In the data rows, zero lies at 4.5, halfway between 4 and 5.
Some points, one per row:
[5 4 4 4 4 4 4 4 5 3 5 6 5 4 4 3 5 4 5 4 1 5 6 5 5 4 5 6 5 4 3 5]
[4 5 4 4 4 4 4 4 4 4 4 5 4 5 4 4 5 4 5 4 5 4 5 5 4 4 4 4 4 4 5 4]
[5 4 5 4 4 4 4 5 4 4 4 4 4 5 4 5 4 4 5 4 5 6 6 6 6 4 3 4 4 4 5 4]
[4 9 9 4 9 4 4 4 5 4 4 4 4 9 8 4 4 4 5 4 5 6 4 8 4 4 3 4 4 4 5 4]
[9 4 5 4 3 4 4 9 4 4 7 4 9 3 4 4 4 4 5 9 3 7 5 9 9 4 4 9 9 5 5 4]
[5 4 2 3 4 4 4 3 4 3 5 6 5 0 4 1 6 5 4 5 0 5 4 4 7 4 7 7 5 5 0 5]
[4 4 4 4 4 4 4 4 4 5 4 4 4 5 4 5 4 4 4 4 5 4 4 4 3 4 3 3 4 4 5 4]
[4 4 5 4 4 5 4 4 4 8 5 4 4 4 8 4 4 6 4 6 4 4 4 4 4 9 5 4 4 4 4 4]
[5 3 3 4 4 4 4 4 4 4 5 4 5 3 4 4 5 4 4 4 3 5 4 4 5 4 5 5 5 4 4 4]
[4 4 4 4 4 4 4 4 4 4 4 4 5 4 4 4 5 4 4 4 4 4 4 4 4 4 4 4 4 4 5 4]
[5 4 3 5 4 4 4 5 4 4 4 4 6 4 4 4 4 4 4 4 4 5 4 4 5 4 5 5 5 4 5 4]
[4 6 3 4 5 4 6 4 5 4 4 5 5 3 4 4 5 9 4 4 4 4 4 4 5 4 6 5 4 9 2 6]
[4 4 8 4 4 5 4 4 4 9 6 4 4 4 9 4 3 6 4 6 5 4 4 4 4 6 4 6 4 4 4 4]
[4 5 4 5 5 5 5 4 5 4 3 4 4 5 4 5 5 5 4 4 5 4 4 4 4 4 4 3 3 5 4 5]
[4 9 4 4 6 4 4 4 6 4 5 9 4 5 5 4 5 5 5 4 4 4 6 5 4 4 5 5 4 6 4 9]
[4 4 4 5 4 5 5 4 4 4 4 4 4 4 4 4 5 4 4 4 4 4 4 4 4 4 5 4 4 5 4 4]
[5 3 2 3 3 4 4 3 4 4 6 5 5 0 5 0 5 4 4 5 0 5 4 4 6 4 9 8 5 5 0 5]
[4 4 4 4 9 4 5 5 4 6 9 4 7 4 4 4 7 4 5 4 3 4 4 4 5 4 8 5 4 4 4 4]
[9 4 4 7 4 5 4 9 4 6 4 4 9 4 4 9 4 4 4 5 4 5 4 4 5 5 4 5 9 4 9 4]
[4 4 4 4 5 4 4 4 4 4 4 4 4 5 4 4 4 4 4 4 5 4 4 4 4 4 4 4 4 4 4 4]
[9 4 9 4 4 4 4 9 4 4 9 4 9 9 4 4 4 4 8 9 4 9 9 9 9 4 3 9 9 4 9 4]
[4 4 4 4 4 5 4 5 4 5 4 4 5 4 4 5 4 4 4 4 5 4 4 4 4 5 4 4 5 4 5 4]
[4 4 7 4 5 4 4 4 4 5 5 4 4 6 9 4 4 4 4 5 5 4 4 4 4 5 4 6 4 4 4 4]
[4 4 3 5 5 5 5 4 5 4 5 4 4 5 4 4 5 4 4 4 4 4 4 4 4 4 7 4 4 5 4 5]
[4 4 4 4 5 4 4 4 4 4 5 4 4 4 5 4 5 4 4 4 4 4 4 4 4 5 5 5 4 4 3 4]
[4 6 5 4 5 5 4 4 4 5 4 4 4 5 6 4 4 6 4 4 5 4 4 4 3 5 4 4 4 4 4 4]
[5 3 3 5 3 4 4 5 4 4 4 4 5 3 4 5 4 4 4 4 3 5 4 4 5 4 5 5 6 4 4 4]
[5 5 7 4 4 4 4 5 4 4 4 4 4 5 4 5 5 4 5 4 5 5 5 5 4 4 4 4 4 4 5 5]
[4 3 4 4 5 5 4 4 4 6 8 4 5 4 6 3 5 5 4 9 5 4 4 4 5 7 7 5 5 4 2 4]
[4 4 5 4 4 4 4 4 4 5 4 4 4 5 5 5 4 4 4 4 5 4 4 4 4 5 4 4 4 4 5 4]
[4 4 5 4 4 4 4 5 4 4 4 4 4 5 4 5 4 4 5 4 4 4 4 5 4 4 4 4 5 4 5 4]
[4 7 3 4 5 4 5 4 6 4 4 9 4 3 4 3 6 5 4 4 4 4 5 4 4 4 5 5 4 5 3 9]
[5 4 5 4 4 4 4 5 4 4 5 4 5 4 4 4 4 4 4 5 3 5 4 5 5 4 4 5 5 4 4 4]
[4 4 5 5 4 4 4 4 4 4 4 4 4 4 4 5 4 4 4 4 4 4 4 4 4 4 4 4 4 4 5 4]
[9 4 5 4 4 4 4 9 4 4 4 7 9 5 4 5 3 4 9 5 5 9 9 9 9 4 4 9 9 4 9 4]
[4 4 5 4 4 4 4 4 4 4 5 4 4 5 4 5 4 4 4 4 5 4 4 4 4 4 3 4 4 4 5 4]
[4 4 4 4 4 4 4 4 4 4 5 4 4 4 4 4 4 4 4 5 4 4 4 4 5 4 5 5 5 4 4 4]
[5 4 4 5 4 5 4 6 4 4 4 4 5 5 4 5 4 4 4 4 4 4 4 4 5 4 4 4 5 4 6 4]
[5 4 6 4 3 4 4 6 4 5 6 4 8 4 4 4 4 4 4 9 4 5 4 5 6 6 4 6 9 4 6 4]
[4 9 4 4 7 5 5 4 6 5 4 5 4 4 5 4 5 9 4 4 7 4 4 4 3 5 5 4 4 8 4 6]
[9 4 4 5 4 4 5 5 4 4 4 5 5 5 4 9 5 4 9 4 4 8 6 6 6 4 3 4 7 4 9 4]
[4 4 4 4 4 4 4 4 4 4 4 4 4 5 4 5 4 4 4 4 5 4 4 4 4 4 4 4 4 4 5 4]
[4 6 5 4 5 4 4 4 5 4 4 6 4 6 4 4 5 5 5 4 5 4 5 4 4 4 4 4 4 5 4 5]
[4 4 5 4 4 7 5 5 4 6 4 4 4 5 6 5 8 4 4 4 9 4 4 4 6 5 3 3 5 3 4 4]
[4 4 4 9 4 8 9 4 4 5 4 4 4 3 4 5 4 5 4 4 4 4 4 4 4 4 4 4 4 4 4 4]
[4 9 5 4 9 4 4 4 6 4 5 9 4 6 4 4 6 5 5 4 5 4 5 5 4 4 4 4 3 7 4 9]
[4 4 3 3 4 4 4 3 4 3 6 6 5 3 5 0 5 5 4 6 0 5 4 4 7 4 7 8 5 5 0 5]
[5 3 3 3 3 4 4 4 4 3 6 5 6 1 4 1 5 4 4 5 0 6 5 5 8 4 7 9 6 5 1 5]
[5 4 5 4 4 4 4 4 4 3 7 5 5 4 4 2 5 4 4 6 1 6 5 6 6 4 5 8 5 4 2 5]
[4 4 3 5 4 5 5 4 4 4 4 4 4 4 4 4 5 4 4 4 4 4 4 4 5 4 5 5 4 5 4 4]
[4 4 4 4 5 4 4 4 4 4 4 5 4 4 4 4 5 4 4 4 4 4 4 4 5 4 4 5 4 4 4 4]
[4 4 5 4 4 4 4 6 4 5 5 4 5 5 5 5 3 4 4 4 5 4 4 4 4 5 4 4 5 4 5 4]
[4 4 6 4 4 4 4 5 4 6 7 4 4 5 5 5 3 4 4 8 5 4 4 4 4 5 4 4 5 4 5 4]
[4 4 9 4 3 9 4 4 4 9 4 4 4 3 9 4 4 9 4 9 8 4 4 4 4 9 4 6 5 4 3 4]
[4 6 9 4 9 4 4 3 4 4 7 4 5 5 5 3 8 4 4 4 2 5 4 4 5 4 8 5 4 7 3 5]
[6 4 4 5 5 4 4 4 5 4 4 4 4 4 4 4 5 4 6 4 3 9 8 5 7 4 5 5 5 5 5 5]
[4 4 4 4 4 4 4 4 4 4 4 5 4 4 4 5 4 4 4 4 4 4 4 4 4 4 4 4 4 4 5 4]
[4 4 4 4 4 4 4 4 4 4 4 4 4 4 4 5 4 4 4 4 5 5 4 4 4 4 4 4 4 4 5 4]
[4 6 5 4 5 4 4 4 5 4 4 6 4 5 4 4 5 4 5 4 5 4 5 5 4 4 4 4 3 4 5 5]
[4 5 5 4 5 4 4 4 4 4 9 6 4 6 5 4 6 4 4 6 4 4 4 4 4 4 6 4 4 5 4 5]
[4 4 5 4 6 4 4 4 4 6 6 4 4 4 5 4 4 4 4 5 5 4 4 4 4 5 8 4 4 5 4 4]
[4 5 4 8 5 5 6 4 6 4 3 4 4 5 4 5 4 4 4 4 6 4 5 4 3 4 5 4 3 5 5 5]
[4 4 5 4 4 4 4 4 4 4 4 4 4 5 4 5 4 4 4 4 5 4 4 4 4 4 4 4 4 4 5 4]
[5 5 5 5 9 4 4 4 8 4 3 5 3 6 4 5 4 4 6 4 5 7 7 4 4 4 9 4 4 7 5 6]
[4 4 4 5 4 6 4 5 4 5 4 4 5 5 5 5 4 4 4 4 5 4 4 4 4 5 3 4 5 4 5 4]
[5 4 4 4 4 4 4 4 4 4 4 5 5 4 4 4 5 4 5 4 3 5 5 5 5 4 4 5 5 4 4 4]
[4 4 4 4 4 4 4 4 4 4 5 4 4 4 4 4 4 4 4 4 4 5 4 4 5 4 4 5 5 4 4 4]
[5 5 4 4 5 4 4 4 5 4 4 5 4 5 4 4 5 4 6 4 4 6 6 5 5 4 4 4 4 6 4 5]
[4 4 4 4 5 4 4 4 4 4 4 4 4 5 4 5 4 4 4 4 5 4 4 4 4 5 4 4 4 4 5 4]
[4 4 3 4 5 4 5 4 4 4 4 4 4 4 4 4 5 4 4 4 4 5 4 4 5 4 5 5 4 5 3 5]
[5 4 5 4 4 4 4 5 4 4 5 5 4 5 4 4 4 4 5 5 4 5 5 5 5 4 4 5 4 3 5 4]
[4 4 4 4 4 4 4 5 4 5 4 4 5 5 4 5 4 4 4 4 4 4 4 4 4 5 4 4 5 4 5 4]
[5 4 4 5 4 4 4 4 5 4 4 4 5 4 4 5 4 4 5 4 4 5 6 4 5 4 5 4 4 4 4 5]
[9 4 9 4 4 4 4 9 4 4 9 4 9 6 4 4 4 4 6 9 4 8 7 9 9 4 3 9 9 4 8 4]
[5 4 4 4 4 4 4 4 5 4 3 5 4 5 4 5 5 4 5 4 5 4 5 4 4 4 4 4 4 4 5 5]
[5 4 4 5 4 4 4 5 5 4 3 5 4 4 4 5 4 4 5 4 4 4 5 4 4 4 3 4 4 4 5 4]
[4 4 4 4 8 5 5 4 4 5 4 4 4 4 6 3 5 9 4 4 4 4 4 4 5 5 6 5 5 5 4 4]
[4 6 4 4 5 4 4 4 5 4 5 6 4 4 5 3 5 5 4 4 4 4 4 4 4 4 5 5 4 5 3 6]
[4 4 4 4 4 4 4 4 4 4 4 4 4 4 4 4 4 4 5 4 4 4 4 5 5 4 4 4 4 4 5 4]
[4 3 4 4 3 5 4 4 4 6 5 4 5 2 5 3 5 5 4 8 3 4 4 4 5 9 5 6 5 4 2 4]
[5 5 4 7 4 5 7 4 6 4 3 4 4 5 4 6 5 4 5 4 6 4 5 4 4 4 3 3 4 4 5 4]
Then 24 other points, each followed by its number:
[4 5 4 4 5 4 4 4 5 4 4 4 4 5 4 4 5 4 4 4 5 4 4 4 4 4 4 4 4 4 5 4] 0
[4 4 4 4 4 4 4 4 4 5 5 4 4 4 5 4 4 4 4 5 4 4 4 4 4 5 5 5 4 4 3 4] 1
[4 4 6 4 4 4 4 4 4 5 5 4 4 4 9 5 4 4 4 6 5 4 4 4 3 5 4 5 4 4 5 4] 2
[4 4 4 4 4 4 4 4 4 4 4 4 4 4 4 4 4 4 4 4 4 4 4 4 4 4 4 4 4 4 5 4] 3
[5 5 1 8 5 8 9 3 6 4 5 4 5 0 5 1 6 9 4 5 4 4 4 4 6 4 9 7 5 9 0 5] 4
[4 6 4 6 7 6 7 4 6 5 4 4 4 4 5 4 5 8 4 4 7 4 4 4 3 4 5 4 4 8 4 5] 5
[4 4 4 5 4 5 5 4 4 5 3 4 4 5 4 5 4 4 4 4 5 4 4 4 4 4 4 4 4 4 5 4] 6
[4 4 5 4 5 4 4 4 4 5 4 4 4 5 4 5 4 4 4 4 5 4 4 4 4 4 4 3 4 4 5 4] 7
[4 5 4 4 5 4 4 4 4 4 5 5 4 4 4 4 5 4 4 4 4 4 4 4 5 4 5 5 4 5 3 5] 8
[4 4 4 4 4 4 5 4 4 7 4 4 3 4 4 9 3 6 4 8 6 5 4 4 4 9 9 7 8 4 4 4] 9
[4 4 4 4 4 5 5 4 4 6 5 4 4 4 5 4 4 4 4 4 5 4 4 4 4 4 4 4 4 4 5 4] 10
[5 4 4 4 4 4 4 4 4 4 4 4 4 5 4 4 4 4 5 4 4 5 4 5 5 4 4 4 4 5 4 4] 11
[4 4 5 4 4 4 4 4 4 4 4 4 4 5 4 4 5 4 4 4 4 5 5 5 5 4 3 4 4 4 5 4] 12
[4 4 4 4 4 4 4 5 4 4 4 4 4 4 4 5 4 4 4 4 4 4 4 4 4 5 4 4 4 4 5 4] 13
[4 4 3 5 4 5 5 4 4 4 4 4 4 3 5 4 5 5 4 4 4 4 4 4 5 4 5 5 5 4 3 4] 14
[4 7 5 4 4 4 4 4 5 4 4 8 4 5 4 4 5 4 5 4 4 5 5 5 5 4 4 5 4 5 4 6] 15
[5 4 4 8 3 5 5 6 4 4 4 4 5 4 4 8 4 4 4 4 4 4 4 4 4 4 4 4 5 4 7 4] 16
[4 4 4 4 5 4 4 4 4 5 5 4 4 5 5 4 4 5 4 5 5 4 4 4 4 5 6 4 5 4 4 4] 17
[4 6 4 9 6 9 9 4 8 6 4 4 4 4 5 5 5 9 4 4 9 4 4 4 4 5 6 4 4 9 4 5] 18
[4 4 6 4 7 4 4 4 4 9 4 4 4 3 7 4 4 4 4 5 6 4 4 4 4 9 9 5 4 5 4 4] 19
[4 4 4 4 4 4 4 4 4 4 4 5 4 4 4 4 6 4 4 4 4 5 5 5 5 4 4 4 5 4 5 4] 20
[4 8 5 4 5 4 4 4 5 4 4 7 4 6 4 4 5 5 5 4 5 4 5 5 4 4 4 4 3 5 4 6] 21
[4 4 5 4 5 4 4 4 4 5 4 4 4 5 4 5 3 4 4 4 5 4 4 4 4 4 5 3 4 4 5 4] 22
[4 5 4 4 5 4 4 4 4 4 5 5 4 4 5 4 4 4 4 4 4 4 4 4 4 5 5 5 4 4 4 5] 23
Which three of these numbered points are nearest to each point below, ignoring the 3 directions in which the first points spread most? Their numbers follow each, nearest first.
[4 7 4 8 5 5 7 4 9 4 4 5 4 5 4 5 5 5 5 4 5 4 5 4 3 4 4 4 4 9 5 6] > 5 18 4
[4 4 9 4 7 4 4 4 4 5 8 4 4 6 9 4 4 4 4 6 5 4 4 5 4 5 4 4 4 4 4 4] > 2 23 8
[4 6 4 4 4 4 4 4 5 4 4 8 3 5 4 5 6 4 6 4 5 4 7 5 4 4 4 4 3 5 5 8] > 15 21 23
[4 3 3 6 3 7 8 4 4 5 5 4 5 2 5 4 5 6 4 4 4 4 4 4 5 5 6 5 5 5 3 4] > 14 6 16
[4 4 4 4 4 5 4 4 4 5 5 4 4 4 5 5 4 4 4 5 5 4 4 4 4 5 5 4 4 4 4 4] > 1 8 23
[6 4 4 4 4 4 4 7 4 4 4 4 7 5 4 5 4 4 4 4 4 5 4 4 5 5 4 4 6 4 5 4] > 13 3 7
[4 9 4 9 9 9 9 4 9 6 3 4 4 4 5 5 6 9 4 4 9 3 4 4 3 5 5 4 4 9 5 6] > 18 4 5
[4 4 4 8 4 8 6 4 5 4 4 4 4 5 4 5 5 5 4 4 5 4 4 4 4 4 4 4 4 5 5 4] > 14 6 16
[4 8 4 9 8 9 9 4 9 5 4 4 4 4 4 5 7 9 4 4 9 4 4 4 3 4 5 4 4 9 4 5] > 18 4 5
[4 9 4 9 9 9 9 4 9 8 4 4 4 3 5 4 6 9 4 4 9 4 4 4 4 5 9 4 4 9 4 6] > 18 4 5
[4 5 4 4 5 4 4 4 5 4 4 4 4 5 4 4 4 4 4 4 5 4 4 4 4 4 4 4 4 4 5 5] > 0 3 1
[4 4 5 4 4 5 4 4 4 9 4 4 4 2 9 4 7 5 4 5 4 4 4 4 4 6 5 5 4 4 4 4] > 2 10 20
[4 6 9 4 9 5 4 4 4 9 5 4 4 4 9 5 4 4 4 5 7 4 4 4 4 9 6 4 3 4 4 4] > 19 2 23
[4 5 3 3 4 4 4 3 4 3 5 8 5 3 4 2 6 4 5 5 2 5 5 5 6 4 5 6 5 5 1 6] > 15 21 8
[4 5 4 4 4 4 4 4 5 4 3 5 4 4 4 4 6 4 5 4 4 5 7 4 4 4 5 4 4 5 4 6] > 20 1 12
[4 5 4 4 5 4 4 4 5 4 4 5 4 5 5 4 5 5 4 4 4 4 4 4 4 4 4 4 4 5 4 5] > 0 8 1
[4 9 5 4 9 4 4 4 5 4 6 9 4 8 5 4 5 5 5 4 5 4 5 5 4 4 4 4 4 6 4 8] > 21 15 23
[8 4 4 9 3 6 6 9 4 6 4 4 9 3 4 9 4 4 4 4 4 5 4 4 5 5 4 4 9 4 9 4] > 16 14 6
[5 4 4 4 4 4 4 4 4 4 4 5 5 5 4 4 5 4 6 4 4 6 6 6 6 4 4 4 4 4 4 5] > 11 12 20
[4 5 9 4 9 4 4 4 4 9 6 4 4 4 9 4 4 5 4 6 5 4 4 4 4 7 7 5 4 5 4 4] > 19 2 17
[4 6 5 4 5 4 4 4 5 4 4 6 3 5 4 5 4 4 5 4 5 4 5 5 4 4 4 4 4 4 5 5] > 23 1 8
[4 5 4 6 5 8 7 4 5 6 4 4 4 4 4 4 5 5 4 4 5 4 4 4 4 4 9 5 4 8 4 6] > 5 4 18
[4 4 4 4 5 4 5 4 5 4 4 4 4 5 4 5 5 4 4 4 5 4 4 4 4 4 5 4 4 4 5 4] > 0 7 1
[5 4 4 6 3 6 5 9 4 6 4 4 9 4 4 9 4 4 4 4 4 4 4 4 5 5 4 4 9 4 7 4] > 16 14 13
[4 9 9 4 7 4 4 4 4 9 6 4 4 3 9 4 5 9 4 9 9 4 4 4 4 9 9 4 4 4 4 4] > 19 21 5
[4 7 3 9 7 9 9 4 7 5 4 4 5 3 5 4 6 9 4 4 6 4 4 4 4 5 6 5 4 9 2 5] > 18 4 5
[6 4 4 4 4 4 4 4 4 4 3 6 4 8 4 5 3 4 6 4 4 6 4 6 5 4 3 4 6 4 6 4] > 11 6 1
[5 6 3 9 6 9 9 4 9 5 5 4 5 0 5 3 9 9 4 5 6 5 4 4 5 5 9 7 5 9 0 6] > 18 4 5
[6 4 4 5 4 4 4 4 5 4 4 6 5 5 4 5 7 4 7 4 4 6 9 5 5 4 4 4 4 5 5 7] > 20 1 12
[6 6 3 4 5 4 4 4 9 4 4 9 4 5 4 4 8 4 9 4 2 9 9 6 6 4 4 5 4 6 3 9] > 15 21 1
[6 5 4 8 5 4 4 4 5 4 4 8 4 5 4 4 4 4 6 4 5 9 8 6 6 4 4 4 4 9 6 9] > 15 8 10
[4 4 4 8 4 6 6 5 4 6 4 4 5 4 4 8 4 4 4 4 5 4 4 4 4 5 5 4 5 4 5 4] > 16 14 6
[6 4 4 5 4 4 4 5 5 4 4 4 5 5 4 5 4 4 6 4 4 5 6 5 5 4 4 5 4 4 5 4] > 1 6 11
[4 4 4 4 4 4 4 5 4 5 4 4 5 4 5 5 4 4 4 4 4 4 4 4 4 5 4 4 4 4 5 4] > 13 3 1
[4 5 4 6 5 7 7 4 5 6 4 4 4 5 4 5 4 7 4 3 6 4 4 4 3 5 4 3 3 5 5 4] > 5 14 10
[4 4 4 5 4 5 5 4 4 5 4 4 4 4 4 5 4 4 4 4 5 4 4 4 4 4 5 4 4 4 4 4] > 6 1 14
[5 5 4 6 4 4 4 4 6 4 4 5 4 5 4 5 5 4 5 4 4 5 8 5 4 4 3 4 4 5 7 6] > 20 1 12
Now 24 new points, numbered from 0 again:
[4 5 4 4 5 4 4 4 4 4 4 4 4 4 5 4 5 5 4 4 4 4 4 4 4 4 5 5 4 5 3 5] 0
[4 7 4 9 5 9 9 4 6 5 4 4 4 3 6 4 4 9 4 4 6 5 4 4 4 4 5 5 4 9 3 5] 1
[4 4 5 4 5 4 4 4 4 4 5 4 4 5 5 4 4 4 4 4 5 4 4 4 4 4 4 4 4 4 4 4] 2
[4 4 4 4 4 4 4 4 4 4 5 4 5 5 4 5 8 4 4 4 4 4 5 4 5 4 4 4 4 4 5 4] 3
[4 6 4 4 6 5 5 4 5 5 4 4 4 4 5 4 5 7 4 4 7 4 4 4 4 5 5 4 4 6 4 4] 4
[4 4 3 4 4 4 4 4 4 4 5 4 5 4 4 3 5 4 4 4 3 5 4 4 5 4 5 5 5 5 3 4] 5
[4 3 5 4 5 4 4 4 4 9 7 4 5 3 9 3 4 5 4 8 4 4 4 4 5 9 8 8 5 4 1 4] 6
[5 4 4 4 4 4 4 5 4 4 4 4 5 4 4 5 4 4 4 4 4 5 4 4 4 4 4 4 5 4 5 4] 7
[4 5 4 9 8 5 8 4 7 4 4 4 4 4 4 4 5 5 4 4 5 4 4 4 4 4 6 4 4 5 4 5] 8
[4 4 5 4 4 4 4 5 4 4 5 4 5 4 4 4 4 4 4 5 4 4 4 4 5 4 5 5 5 4 4 4] 9
[4 5 4 4 5 4 4 4 4 4 4 5 4 6 4 5 4 4 5 4 5 5 5 5 4 4 4 4 4 4 4 5] 10
[4 5 4 4 5 4 4 4 4 4 4 5 4 4 5 4 4 5 4 4 5 4 4 4 4 5 4 4 4 4 4 5] 11
[4 5 5 4 5 4 4 4 4 4 6 5 4 5 5 4 4 4 4 5 4 4 4 4 4 4 5 4 4 5 4 5] 12
[4 5 5 4 4 4 4 4 4 4 5 5 4 5 4 4 4 4 5 4 4 5 5 5 4 4 4 4 4 4 4 5] 13
[5 4 4 5 4 4 4 4 4 4 4 4 4 4 4 4 4 4 4 4 4 4 4 4 4 4 4 4 4 4 4 4] 14
[4 4 4 4 4 4 4 5 4 4 4 4 5 4 4 4 4 4 4 4 4 4 4 4 5 4 5 5 5 4 4 4] 15
[4 4 4 5 4 4 5 4 5 4 4 4 4 3 4 4 5 4 4 4 4 4 4 4 4 4 5 5 4 5 4 4] 16
[4 4 4 5 4 5 5 5 4 5 4 4 4 4 4 5 4 4 4 4 5 4 4 4 4 5 4 4 5 4 5 4] 17
[5 4 4 6 4 5 5 4 5 4 4 5 5 3 4 9 4 4 4 4 4 4 7 4 4 4 4 4 4 4 5 7] 18
[5 4 4 4 5 4 4 4 4 4 4 4 4 4 4 5 5 4 5 4 4 5 5 4 4 4 5 4 4 4 5 5] 19
[5 4 4 4 4 4 4 4 4 4 4 4 4 4 4 4 4 4 5 4 4 5 5 5 4 4 4 4 4 4 5 4] 20
[4 5 4 5 4 7 6 4 4 5 4 4 4 4 5 4 5 8 4 4 6 4 4 4 4 5 5 4 4 6 4 4] 21
[5 4 4 4 5 4 4 5 4 4 4 4 5 5 4 5 4 4 4 4 5 4 4 4 4 4 3 4 4 4 6 4] 22
[5 4 4 4 5 4 4 5 5 4 4 4 5 5 4 5 4 4 6 4 5 5 6 5 5 4 4 4 4 4 6 4] 23
The same question for these:
[4 9 9 4 9 4 4 4 9 4 7 9 4 8 5 5 9 6 9 4 5 4 9 9 4 4 4 4 4 9 4 9] > 6 4 12
[9 4 9 4 4 4 4 9 4 4 9 4 9 6 4 5 4 4 6 9 4 7 8 9 9 4 3 9 9 4 9 4] > 12 2 0
[5 4 4 4 5 4 4 4 4 3 5 5 5 3 4 4 6 4 5 4 3 5 5 4 5 4 5 5 4 5 3 5] > 19 0 14
[4 4 4 4 4 5 4 4 4 5 5 4 4 5 5 4 5 5 4 6 5 4 4 4 5 5 5 5 4 4 4 4] > 10 0 23
[4 5 3 4 6 5 5 4 5 4 4 5 4 4 5 3 5 5 4 4 4 4 4 4 4 4 6 5 4 6 3 5] > 0 11 4
[4 5 4 5 5 4 5 4 5 4 3 4 4 4 4 5 5 4 4 4 5 4 4 4 4 4 4 4 4 5 5 4] > 16 17 15
[4 5 5 4 4 4 4 4 4 4 4 5 4 5 4 4 4 4 5 4 4 5 5 5 4 4 4 4 4 4 4 5] > 13 10 20
[5 4 5 4 4 4 4 5 4 4 5 4 6 4 4 5 4 4 4 7 4 4 4 5 6 4 5 5 6 4 6 4] > 9 15 22
[5 3 4 7 4 5 5 4 5 4 4 8 5 2 5 8 6 4 6 4 3 4 9 4 5 4 5 5 5 5 4 7] > 18 19 17
[5 4 4 4 4 4 4 5 4 4 4 4 5 6 4 5 4 4 4 4 4 4 4 5 5 4 4 5 4 4 5 4] > 22 15 14
[5 4 4 5 4 4 4 5 4 4 4 4 5 5 4 5 4 4 4 4 4 5 4 4 4 4 4 4 5 4 5 4] > 7 14 5
[4 4 4 4 5 4 4 4 4 6 5 5 4 4 6 4 4 7 4 5 5 4 4 4 4 7 5 5 4 4 4 4] > 11 0 4
[4 4 4 5 4 5 5 5 4 5 4 4 5 4 4 5 4 4 4 4 5 4 4 4 4 5 4 4 5 4 5 4] > 17 15 7
[4 4 9 4 4 4 4 6 4 5 8 4 5 5 5 5 4 4 4 6 5 4 4 5 4 5 3 5 5 4 5 4] > 12 2 13
[4 5 4 9 6 9 9 4 5 6 4 4 4 4 5 5 5 9 4 4 8 4 4 4 4 5 5 4 4 9 4 5] > 1 21 8
[5 4 5 5 4 4 4 7 4 4 4 4 6 5 4 8 3 4 4 4 4 4 4 4 4 4 3 4 5 4 6 4] > 7 15 9
[4 4 5 4 4 4 4 5 4 4 4 4 4 5 4 4 4 4 4 4 4 4 4 4 4 4 4 4 4 4 5 4] > 9 15 14
[4 4 4 4 3 4 4 5 4 4 7 4 6 4 4 4 4 4 4 5 4 4 4 4 4 5 5 5 5 4 5 4] > 9 22 7
[4 4 5 4 4 5 4 4 4 5 3 4 4 4 9 4 4 6 4 9 5 4 4 4 9 5 2 4 7 4 9 4] > 11 0 23
[7 4 5 4 4 4 4 7 4 4 4 4 9 4 4 6 3 4 5 5 4 5 5 5 6 4 3 4 6 4 9 4] > 22 7 15
[4 5 4 6 5 5 6 4 5 5 3 4 3 4 4 5 5 5 4 4 6 4 4 4 3 4 4 4 3 5 5 4] > 16 17 0
[4 4 5 4 6 4 4 4 4 4 5 4 4 5 4 4 4 4 5 4 4 5 4 4 4 4 4 4 4 4 4 4] > 2 13 10
[8 9 4 9 9 4 5 4 9 4 4 9 4 9 4 3 9 4 9 4 6 4 9 4 9 4 9 5 4 9 3 9] > 6 8 4
[5 4 4 4 4 4 4 5 4 4 4 4 4 5 4 5 4 4 5 4 4 5 5 5 4 4 4 4 5 4 6 4] > 20 7 19
[5 4 4 5 4 4 4 4 4 4 4 4 4 5 4 5 4 4 4 4 5 4 5 4 4 4 4 4 4 4 5 4] > 14 20 15
[4 5 3 8 5 9 9 4 5 9 4 4 5 2 6 4 6 9 4 4 9 4 4 4 5 5 7 5 4 9 2 4] > 1 21 4
[4 5 4 7 4 6 9 4 6 4 4 4 4 4 4 9 4 9 5 4 6 4 4 4 4 4 3 4 4 4 4 4] > 21 8 18
[4 5 5 4 4 4 4 4 4 4 5 6 4 5 4 4 4 4 4 5 4 4 4 5 4 4 4 5 4 4 4 5] > 13 10 12
[5 4 4 4 5 4 4 4 4 4 4 5 5 5 4 4 5 4 6 4 4 6 7 5 5 4 4 4 4 4 5 5] > 23 20 19
[4 5 4 4 4 4 4 4 5 4 3 5 4 5 4 5 5 4 5 4 5 4 4 4 4 4 3 3 4 4 5 4] > 5 14 7
[4 4 9 4 5 6 4 4 4 9 5 4 4 5 9 5 4 9 4 9 7 4 4 4 3 9 5 4 5 4 5 4] > 6 4 12
[4 4 4 5 4 5 5 5 4 5 4 4 5 4 4 5 4 4 4 4 5 4 4 4 4 5 4 4 5 4 5 4] > 17 15 7
[4 3 4 5 4 6 5 5 4 6 5 4 5 4 5 4 4 4 4 5 4 4 4 4 4 5 5 5 5 4 4 4] > 17 16 5
[5 4 4 4 4 4 4 5 4 4 4 4 5 5 4 5 4 4 4 4 4 4 4 4 4 4 4 4 5 4 5 4] > 7 15 22
[4 6 3 9 9 8 8 4 5 7 4 4 4 4 6 4 4 9 4 4 7 4 4 4 4 5 9 5 4 9 3 5] > 1 8 21
[4 6 4 4 5 4 4 4 5 4 4 5 4 4 5 4 5 5 4 4 4 4 4 4 4 4 5 4 4 5 4 5] > 0 11 9
[4 4 4 4 7 5 4 4 4 7 6 4 4 7 5 5 4 5 4 9 7 3 4 4 4 7 9 4 4 6 5 4] > 6 12 4
